128 stands for zero in the data rows.
Every row has a hidden score. How much higher is the second row's score than the first row's in each pair? 20 means about the same, 40 much higher and 0 much lower. The score is a weighted sum of the row's numbers plus the product of two more (or one squared), each taken from its middle value.
[113 119 061 068 123 138 074 112 126 124 104 111 064 133 126 118 133 048]
[066 072 104 094 087 092 102 069 092 078 069 064 106 091 081 080 086 095] -> 16
[133 131 049 074 139 146 088 124 142 138 118 124 063 134 141 129 139 065]
[117 128 091 085 145 140 091 114 143 126 126 134 092 138 139 143 131 080] -> 20
[088 102 141 128 053 053 146 089 062 064 099 097 131 058 063 052 064 136]
[160 170 131 121 167 175 100 161 173 182 157 164 111 177 173 175 175 122] -> 12
[148 152 066 106 159 156 088 142 160 147 158 141 070 154 159 147 162 090]
[121 130 168 162 080 074 159 125 050 089 129 123 169 057 050 094 047 169] -> 18
[127 141 170 171 090 077 170 142 086 095 136 138 161 071 079 100 082 170]
[146 160 182 183 088 075 193 152 049 104 147 154 170 066 067 107 065 191] -> 21
[127 145 172 172 079 074 172 145 079 107 145 140 164 072 069 092 076 170]
[124 140 170 168 076 079 176 135 062 101 146 139 176 063 070 105 058 172] -> 22
[136 166 184 187 098 089 191 158 091 119 167 157 188 085 091 119 092 185]
[134 141 088 073 151 143 071 115 149 142 128 118 091 142 138 140 145 082] -> 28
[150 152 116 107 169 164 088 149 158 167 152 152 113 167 162 162 169 118]
[166 163 093 115 176 167 111 160 168 170 157 156 098 180 176 182 175 099] -> 25
[152 143 056 105 154 160 093 143 158 148 143 135 050 163 166 157 167 087]
[128 156 176 168 084 070 173 135 078 099 147 150 172 080 080 107 075 174] -> 19
[116 118 078 064 122 129 042 110 142 127 122 118 082 126 132 132 133 078]
[160 172 179 186 106 092 190 151 091 117 163 151 178 091 095 106 080 187] -> 15
[112 112 079 078 120 118 089 101 116 118 105 105 082 130 120 117 128 073]
[131 130 064 086 154 146 077 138 149 141 130 130 064 150 152 147 161 066] -> 10
[137 135 095 087 144 150 088 126 157 148 130 131 100 156 149 153 151 098]
[100 076 130 120 119 118 139 072 117 107 086 071 132 114 112 106 118 123] -> 20
[149 171 191 189 122 132 189 161 133 099 161 155 190 133 121 030 127 191]
[101 104 086 077 115 117 074 099 132 119 109 096 086 126 125 120 131 085] -> 23
[136 150 070 101 156 161 103 141 161 150 142 129 072 158 155 159 160 082]
[114 021 154 154 145 141 150 101 149 140 101 106 156 147 134 144 147 163] -> 20
[135 038 157 162 144 149 170 104 149 146 118 113 158 153 150 152 150 163]
[162 029 187 190 178 181 188 140 174 171 141 135 188 167 171 167 170 195] -> 35
[110 135 154 158 067 064 170 135 069 092 129 125 169 065 066 095 059 165]
[160 167 123 112 181 171 102 162 173 177 155 150 127 174 179 171 180 121] -> 20
[110 093 130 124 114 122 145 078 122 114 083 085 141 129 120 120 127 139]
[148 150 108 101 160 155 074 136 152 159 144 132 104 161 154 156 160 110] -> 10
[122 104 158 147 136 138 158 048 138 131 048 061 156 148 135 149 140 157]
[153 146 096 103 150 161 087 139 165 150 136 141 106 163 150 147 148 099] -> 14
[140 147 061 081 152 154 086 136 148 141 126 130 068 147 151 149 151 069]
[134 039 161 163 146 160 162 114 150 145 114 118 165 151 151 153 143 164] -> 27
[161 175 142 126 184 171 134 178 182 188 167 168 128 186 180 190 181 122]
[120 108 154 148 141 142 159 106 143 128 103 103 164 143 148 134 141 162] -> 22
[075 098 118 115 068 074 113 083 081 062 081 088 122 065 076 071 081 112]
[167 171 101 130 190 183 125 163 185 180 168 174 101 184 185 181 185 113] -> 20
[116 129 078 081 136 143 074 121 147 134 130 127 071 139 145 137 145 072]
[108 135 168 159 076 059 172 131 083 094 128 128 162 076 063 085 062 164] -> 17
[103 090 126 116 112 117 125 073 126 104 073 078 133 112 115 110 119 124]
[167 160 098 116 177 178 121 159 173 163 164 166 096 171 181 181 180 109] -> 18
[119 121 084 061 120 132 052 115 134 136 108 107 085 136 125 120 126 081]
[114 127 159 158 021 075 166 121 078 083 119 123 153 076 083 075 069 148] -> 27
[143 148 097 091 166 154 100 141 153 160 138 144 085 165 156 156 151 088]
[035 117 135 134 109 108 134 110 104 099 111 105 134 111 112 095 114 142] -> 29
[149 149 063 113 169 162 107 155 160 163 146 139 068 159 175 156 163 088]
[136 153 187 181 092 083 180 151 083 110 144 152 183 077 085 109 077 178] -> 10
[147 154 117 112 166 170 091 147 165 155 147 153 114 167 164 166 166 109]
[124 142 170 165 084 082 187 135 038 090 141 138 173 058 061 104 067 169] -> 21
[132 159 178 182 090 087 175 148 085 106 153 157 181 084 087 106 081 179]
[136 137 104 094 149 145 079 128 146 142 140 127 104 154 146 142 155 097] -> 25
[145 157 095 105 165 169 107 157 160 170 147 151 095 170 170 161 166 081]
[145 167 187 188 101 082 198 166 095 116 164 168 187 091 099 120 089 195] -> 13
[118 141 171 167 082 076 166 139 075 096 141 139 172 083 070 099 079 175]
[081 076 096 087 088 109 082 072 097 094 067 065 095 104 097 090 100 092] -> 26
[114 144 161 157 068 049 161 127 066 087 126 134 160 076 069 092 066 161]
[051 099 135 115 098 094 116 091 110 086 090 093 129 096 104 090 093 127] -> 22
[129 119 095 079 135 141 077 132 140 146 125 129 080 132 145 133 133 079]
[156 162 091 107 179 169 108 163 178 167 157 150 090 183 182 172 169 107] -> 20
[101 111 070 053 122 132 066 112 131 118 104 105 069 122 126 132 126 070]
[119 098 145 146 138 131 147 030 134 128 020 045 148 137 130 128 130 148] -> 24
[135 151 183 187 088 069 177 158 083 105 153 144 181 084 085 108 083 183]
[145 148 070 106 162 160 091 137 163 155 132 149 077 167 158 155 154 088] -> 25
[122 047 164 159 144 144 168 111 157 133 114 112 162 155 149 149 153 163]
[117 119 149 156 145 140 146 106 144 131 107 107 158 143 141 140 141 155] -> 20
[158 158 117 112 170 167 090 161 170 159 150 148 117 169 168 161 162 108]
[142 140 091 085 140 143 085 127 147 143 131 130 074 153 152 144 155 046] -> 31
[131 160 188 175 093 082 177 150 031 107 138 157 188 069 070 117 063 184]
[152 151 123 093 175 161 093 151 167 170 153 156 111 170 164 164 162 113] -> 17
[143 138 113 092 157 158 075 146 157 156 132 135 107 155 160 150 153 098]
[180 173 140 128 188 194 126 177 180 183 174 171 127 175 173 187 184 125] -> 20
[159 166 039 116 179 172 129 160 175 178 158 157 023 174 177 177 181 104]
[120 149 160 163 085 080 171 136 076 095 145 138 182 080 067 103 077 167] -> 13
[125 142 171 180 082 061 178 139 078 105 143 135 170 064 075 101 072 176]
[131 144 183 191 103 126 191 148 115 095 150 153 180 121 108 017 121 181] -> 28
[136 155 164 174 100 099 171 133 107 071 146 142 167 102 105 005 108 175]
[130 136 094 085 152 150 086 120 154 150 136 136 097 144 144 137 153 092] -> 20
[110 132 167 159 046 081 155 120 086 098 122 132 157 088 082 087 083 162]
[138 138 074 095 160 163 106 142 155 150 136 131 078 157 156 151 161 082] -> 19
[111 128 162 163 041 085 157 138 082 089 124 124 161 083 081 094 075 165]
[132 162 178 182 095 070 175 152 084 101 148 155 182 081 077 100 080 180] -> 16
[133 138 173 176 096 079 194 151 053 102 155 152 182 061 064 105 064 176]
[124 149 163 179 080 077 174 146 056 094 138 144 166 060 037 096 039 182] -> 21
[138 159 178 177 109 110 188 150 117 089 154 147 184 112 125 010 114 188]
[145 161 192 196 114 087 183 152 092 110 161 161 192 086 099 126 091 189] -> 14
[032 119 153 145 108 111 145 110 110 110 113 112 139 120 120 110 120 137]
[153 157 078 102 167 159 101 158 158 170 154 151 081 164 170 166 166 089] -> 4
[158 167 117 122 172 169 101 166 170 167 163 157 127 163 177 170 172 119]
[135 141 183 171 091 070 166 135 062 098 139 140 159 056 042 097 037 166] -> 22
[154 155 046 110 181 159 109 154 169 154 151 155 040 166 163 160 168 083]
[088 090 085 075 105 112 077 096 109 092 079 083 083 098 107 105 114 081] -> 17
[160 154 028 095 168 159 104 157 166 170 154 147 033 163 171 167 167 105]
[132 151 184 179 089 063 176 145 086 112 150 153 172 079 084 109 087 184] -> 17
[121 150 174 169 080 060 167 140 077 108 139 141 174 081 078 095 065 178]
[143 143 095 102 157 159 098 142 152 147 149 139 103 163 153 154 170 106] -> 25
[162 155 122 110 180 178 098 155 173 174 156 154 117 175 172 182 169 127]
[133 127 057 080 133 143 078 120 143 131 115 117 050 138 141 134 145 063] -> 26
[081 064 116 108 088 109 114 052 099 087 062 061 111 106 102 085 099 110]
[133 006 163 158 149 145 171 105 148 144 115 113 164 152 150 151 155 169] -> 16
[120 130 152 150 062 055 157 122 062 088 113 115 155 060 068 087 065 152]
[164 159 056 111 171 173 114 158 173 175 167 153 055 176 173 184 181 104] -> 18
[179 173 127 120 185 182 127 167 182 179 166 165 124 181 184 186 184 136]
[114 105 149 137 137 135 135 037 137 126 040 062 145 132 130 134 133 149] -> 24
[054 087 118 122 083 100 117 092 097 083 086 073 116 089 095 094 092 125]
[144 147 109 097 150 156 085 140 151 157 147 137 108 165 156 152 154 101] -> 16
[130 130 072 079 156 146 091 131 153 148 125 131 089 143 159 143 152 054]
[143 149 102 086 157 157 082 148 172 153 147 131 103 159 160 154 164 102] -> 15
[085 059 129 108 105 115 118 061 109 103 056 062 127 112 106 110 114 119]
[066 121 148 145 112 112 147 108 114 098 104 108 152 115 121 105 119 144] -> 23
[167 158 131 125 177 169 112 167 174 168 168 159 128 168 169 183 171 112]
[138 150 110 095 150 157 079 138 149 143 145 145 101 161 161 153 157 106] -> 22
[094 111 155 131 056 050 149 111 054 074 109 122 152 049 045 067 049 158]
[138 144 171 171 081 076 181 136 029 090 140 139 178 055 066 099 062 172] -> 20
[156 163 080 115 167 166 113 144 165 160 161 141 073 167 166 177 162 098]
[116 127 164 160 073 074 160 131 068 082 134 134 160 066 062 090 074 162] -> 17
[082 111 147 137 080 085 147 117 085 048 105 114 148 080 075 061 085 144]
[090 121 142 145 044 069 148 113 070 068 107 109 145 067 067 067 066 146] -> 21
[148 144 099 097 161 155 079 126 155 151 136 141 108 162 158 164 163 095]
[150 156 184 182 116 127 185 152 128 095 154 157 200 125 127 031 120 189] -> 18
[154 163 112 102 169 163 093 155 165 165 153 142 119 159 176 175 166 111]
[152 141 050 091 166 153 102 142 159 158 151 137 062 158 160 152 155 077] -> 23
[102 104 087 076 125 128 078 091 131 108 098 113 088 125 123 116 125 089]
[147 159 088 106 165 163 111 151 167 161 156 151 081 164 165 159 166 083] -> 18
[151 154 078 107 173 161 108 152 163 156 150 155 074 178 162 169 169 092]
[165 184 133 126 193 185 121 156 183 186 164 173 131 184 180 187 186 126] -> 18
[123 120 088 075 138 155 086 120 145 128 123 125 093 148 138 147 148 089]
[129 147 182 168 075 053 168 136 080 099 141 137 173 075 076 098 073 174] -> 12
[096 068 113 108 117 108 109 076 099 099 070 064 130 101 106 114 108 124]
[164 166 125 115 175 183 097 167 176 169 158 167 128 177 173 174 167 117] -> 20
[086 075 129 117 104 112 125 052 119 104 043 046 125 104 115 096 113 125]
[162 164 117 114 176 176 095 151 176 170 167 151 118 179 179 170 174 125] -> 13
[130 151 171 167 079 060 169 142 076 108 143 141 162 079 071 094 068 168]
[135 041 164 163 151 151 170 108 152 150 104 116 162 149 153 141 144 166] -> 35
[121 143 173 185 084 055 174 138 079 102 142 136 170 074 066 100 074 177]
[088 083 086 083 106 102 088 082 102 102 082 086 092 110 119 084 107 079] -> 30
[116 121 154 144 029 075 153 133 080 079 116 121 157 077 078 083 077 159]
[160 010 181 170 173 171 179 129 166 154 127 140 175 168 165 164 156 182] -> 21
[109 133 167 158 083 066 167 126 048 090 132 130 160 055 042 085 029 169]
[153 155 102 104 155 158 082 145 147 160 143 137 104 154 152 156 160 111] -> 15
[100 052 123 109 106 100 113 066 108 102 075 066 114 103 107 097 110 125]
[141 141 063 092 160 157 104 130 155 160 135 136 082 160 166 160 157 088] -> 21
[128 151 183 171 099 070 198 143 084 104 142 140 179 087 084 114 085 178]
[130 150 179 179 091 090 193 157 034 110 147 148 179 067 065 107 068 186] -> 24
[133 151 176 179 113 110 182 150 123 079 150 149 187 116 117 017 120 187]
[140 141 095 089 149 156 096 136 161 150 137 140 091 168 156 150 154 031] -> 30
[107 028 142 122 121 130 137 091 121 123 084 087 139 125 131 122 130 136]
[112 139 075 060 135 127 049 112 130 126 116 109 088 128 128 125 133 071] -> 20
[144 171 188 182 100 091 187 167 067 113 157 167 186 076 076 121 076 189]
[123 131 090 078 143 146 061 124 153 138 127 131 097 145 145 148 141 090] -> 20
[170 166 119 121 177 171 123 161 169 163 156 154 114 173 187 178 177 126]
[138 133 086 086 147 147 087 137 155 141 125 127 071 148 144 151 155 039] -> 24
[129 152 178 172 097 082 196 146 087 106 153 141 180 083 074 112 081 191]
[125 145 168 166 035 091 168 133 085 096 143 133 174 095 094 096 084 172] -> 35
[139 144 071 100 153 166 097 148 160 153 144 137 069 161 157 157 160 083]
[131 146 182 172 115 115 176 146 111 075 144 139 173 105 114 032 108 167] -> 26
[136 000 173 163 153 155 162 127 165 153 129 120 171 158 164 160 160 172]
[128 136 083 086 141 147 088 129 147 145 130 124 080 159 152 139 149 053] -> 21
[085 071 128 111 094 107 124 054 117 102 044 046 120 112 100 112 106 119]
[117 137 164 158 024 083 162 137 082 090 139 131 163 081 090 088 080 166] -> 24
[163 162 076 104 175 169 109 146 159 156 154 154 077 164 168 164 165 095]
[103 048 126 114 105 119 124 072 117 102 078 074 130 112 113 105 119 133] -> 21
[124 118 082 084 137 147 038 121 145 128 135 111 094 142 141 139 152 078]
[161 169 110 114 160 184 098 158 172 169 160 157 127 171 176 172 173 123] -> 18
[148 157 111 102 170 167 088 150 168 154 148 146 110 172 167 163 163 105]
[131 151 055 093 156 154 098 137 153 153 146 139 050 161 160 160 156 088] -> 22
[157 165 121 112 170 164 113 158 182 174 156 160 125 177 173 170 175 127]
[146 169 185 188 120 127 196 158 122 097 157 149 187 127 118 026 120 185] -> 27
[069 073 103 099 082 084 097 068 093 088 062 066 100 097 092 087 090 095]
[138 147 038 100 166 152 110 141 161 159 146 136 044 155 149 162 160 083] -> 17
[128 164 180 183 093 076 190 154 047 107 154 148 183 061 071 104 074 174]
[083 113 143 135 066 070 140 108 075 042 100 116 134 074 072 048 081 142] -> 23
[167 160 124 109 178 173 094 159 184 166 165 152 125 172 177 177 176 114]
[127 146 180 186 110 112 182 156 115 087 149 144 186 122 116 024 121 183] -> 25
[165 159 085 121 173 171 109 158 173 178 158 165 090 173 171 183 170 103]
[103 125 154 151 061 049 154 117 059 072 116 115 156 052 059 090 057 153] -> 19
[105 093 154 138 130 135 152 037 131 120 041 058 151 129 132 130 130 144]
[113 089 141 128 118 122 139 029 132 114 027 039 130 121 125 132 127 137] -> 20
[140 154 120 101 170 160 086 156 166 159 145 159 119 160 170 166 165 109]
[145 146 083 093 154 160 094 133 164 163 141 144 096 161 159 153 165 029] -> 32
[132 132 100 090 147 158 094 135 152 147 132 131 092 146 142 148 151 091]
[145 146 107 089 164 162 075 145 146 167 145 141 104 163 164 162 156 097] -> 19
[109 144 163 150 079 071 161 126 032 091 128 127 171 043 049 081 054 169]
[150 146 094 096 159 161 106 139 151 149 135 136 086 159 158 165 161 086] -> 28
[150 150 029 105 164 170 102 148 179 157 154 147 029 168 162 157 159 092]
[122 127 093 083 134 140 060 116 141 139 117 120 087 140 131 141 137 085] -> 17
[153 162 066 108 172 173 121 144 173 173 168 151 053 177 171 180 178 103]
[098 033 139 131 131 127 138 085 132 115 074 099 135 117 128 114 129 134] -> 28
[065 081 117 108 068 085 103 079 078 070 075 080 115 077 087 080 076 109]
[129 149 168 170 083 055 171 141 075 089 136 149 176 083 073 106 075 172] -> 19
[085 062 111 096 086 103 111 052 101 086 067 052 117 094 096 089 098 109]
[145 014 174 169 153 163 163 122 160 149 126 112 173 163 160 150 159 173] -> 17
[117 103 153 144 137 141 142 050 137 130 013 065 157 147 137 149 145 152]
[104 095 133 129 120 124 131 072 121 115 093 087 138 125 128 115 125 136] -> 17
[135 128 057 085 145 152 087 139 147 154 128 134 044 145 147 141 149 073]
[156 164 089 106 169 171 115 161 171 166 151 157 092 175 175 178 176 104] -> 18
[167 177 132 130 193 173 122 169 180 175 167 173 140 182 185 190 186 132]
[067 081 115 114 065 082 122 086 075 050 081 088 114 075 072 061 081 113] -> 25
[155 022 178 182 163 162 185 127 170 163 133 130 180 162 166 164 167 179]
[158 157 121 111 178 180 107 162 179 173 163 159 129 166 171 174 178 121] -> 11
[085 085 100 092 084 094 085 077 101 095 066 080 089 098 098 093 104 085]
[102 035 145 139 114 131 141 089 124 113 083 082 134 135 120 123 125 130] -> 22
[085 113 145 134 048 057 137 102 070 067 106 099 142 056 064 060 061 135]
[131 148 174 170 093 072 171 132 038 095 134 141 164 059 056 097 059 175] -> 17
[139 033 171 186 171 162 181 122 161 160 131 142 178 166 166 168 165 185]
[125 013 154 148 127 138 155 104 145 130 110 101 161 135 138 135 141 169] -> 9
[141 157 178 187 096 062 184 144 086 107 151 146 182 086 083 119 092 180]
[150 025 175 182 170 167 196 135 168 162 127 124 178 163 161 156 168 181] -> 36
[129 131 110 088 144 150 034 141 144 137 135 120 101 153 143 152 153 091]
[113 149 168 157 069 071 160 134 077 089 127 130 159 058 062 091 071 157] -> 23
[122 122 063 076 136 145 079 117 141 137 123 117 067 141 153 141 144 051]
[153 148 047 104 154 160 100 149 155 159 153 159 049 164 165 166 163 094] -> 15
[139 138 064 092 160 149 103 140 159 152 137 139 069 162 162 162 160 087]
[110 090 137 136 112 113 136 088 131 111 094 087 133 120 132 116 127 135] -> 21
[139 150 071 088 161 166 099 135 157 148 146 136 069 157 167 150 162 077]
[157 157 095 116 175 166 120 168 175 170 159 155 083 177 171 179 175 096] -> 19
[134 120 165 155 145 147 170 050 146 152 056 077 166 155 149 157 159 161]
[161 000 186 193 181 174 190 134 173 172 145 135 187 174 175 178 180 186] -> 22
[154 158 087 108 175 168 101 153 165 165 150 142 090 159 165 168 161 092]
[118 142 183 172 088 074 173 144 079 095 141 143 170 073 070 095 082 176] -> 14
[130 108 155 152 141 146 158 094 143 129 095 110 155 153 138 143 139 158]
[147 173 184 195 122 128 184 167 123 088 163 156 184 119 120 027 123 192] -> 23
[138 152 171 173 094 079 188 145 049 114 152 148 187 055 069 114 068 188]
[126 141 177 176 091 075 168 145 083 089 145 141 174 070 064 102 077 172] -> 19
[131 150 181 186 095 088 184 145 083 103 159 154 176 086 083 106 084 176]
[129 115 149 139 145 144 151 048 145 143 045 070 158 133 140 142 149 154] -> 25
[150 168 196 189 106 095 192 157 064 110 164 163 186 075 077 118 075 189]
[058 124 159 158 108 117 150 127 116 115 120 117 155 125 125 118 118 160] -> 37
[152 008 184 176 166 169 176 129 167 166 130 126 175 164 166 162 164 185]
[069 090 123 121 068 080 111 089 078 057 073 088 122 077 071 067 081 122] -> 8
[144 014 168 166 160 156 168 116 157 153 122 112 172 160 158 160 160 172]
[077 115 136 131 056 076 139 103 075 046 105 105 151 083 083 049 081 134] -> 25
[116 089 151 147 127 133 142 037 135 127 025 058 146 132 132 126 135 146]
[139 163 189 193 101 100 191 156 093 114 159 154 192 092 087 117 089 195] -> 11
[169 188 129 128 187 181 117 165 182 189 169 172 135 183 190 173 178 128]
[169 035 200 188 179 181 192 144 179 179 140 139 186 176 170 178 178 190] -> 31
[122 137 163 153 081 052 154 131 072 089 130 135 170 066 069 083 072 168]
[161 030 189 180 172 172 198 142 171 176 135 144 192 176 180 166 167 192] -> 37
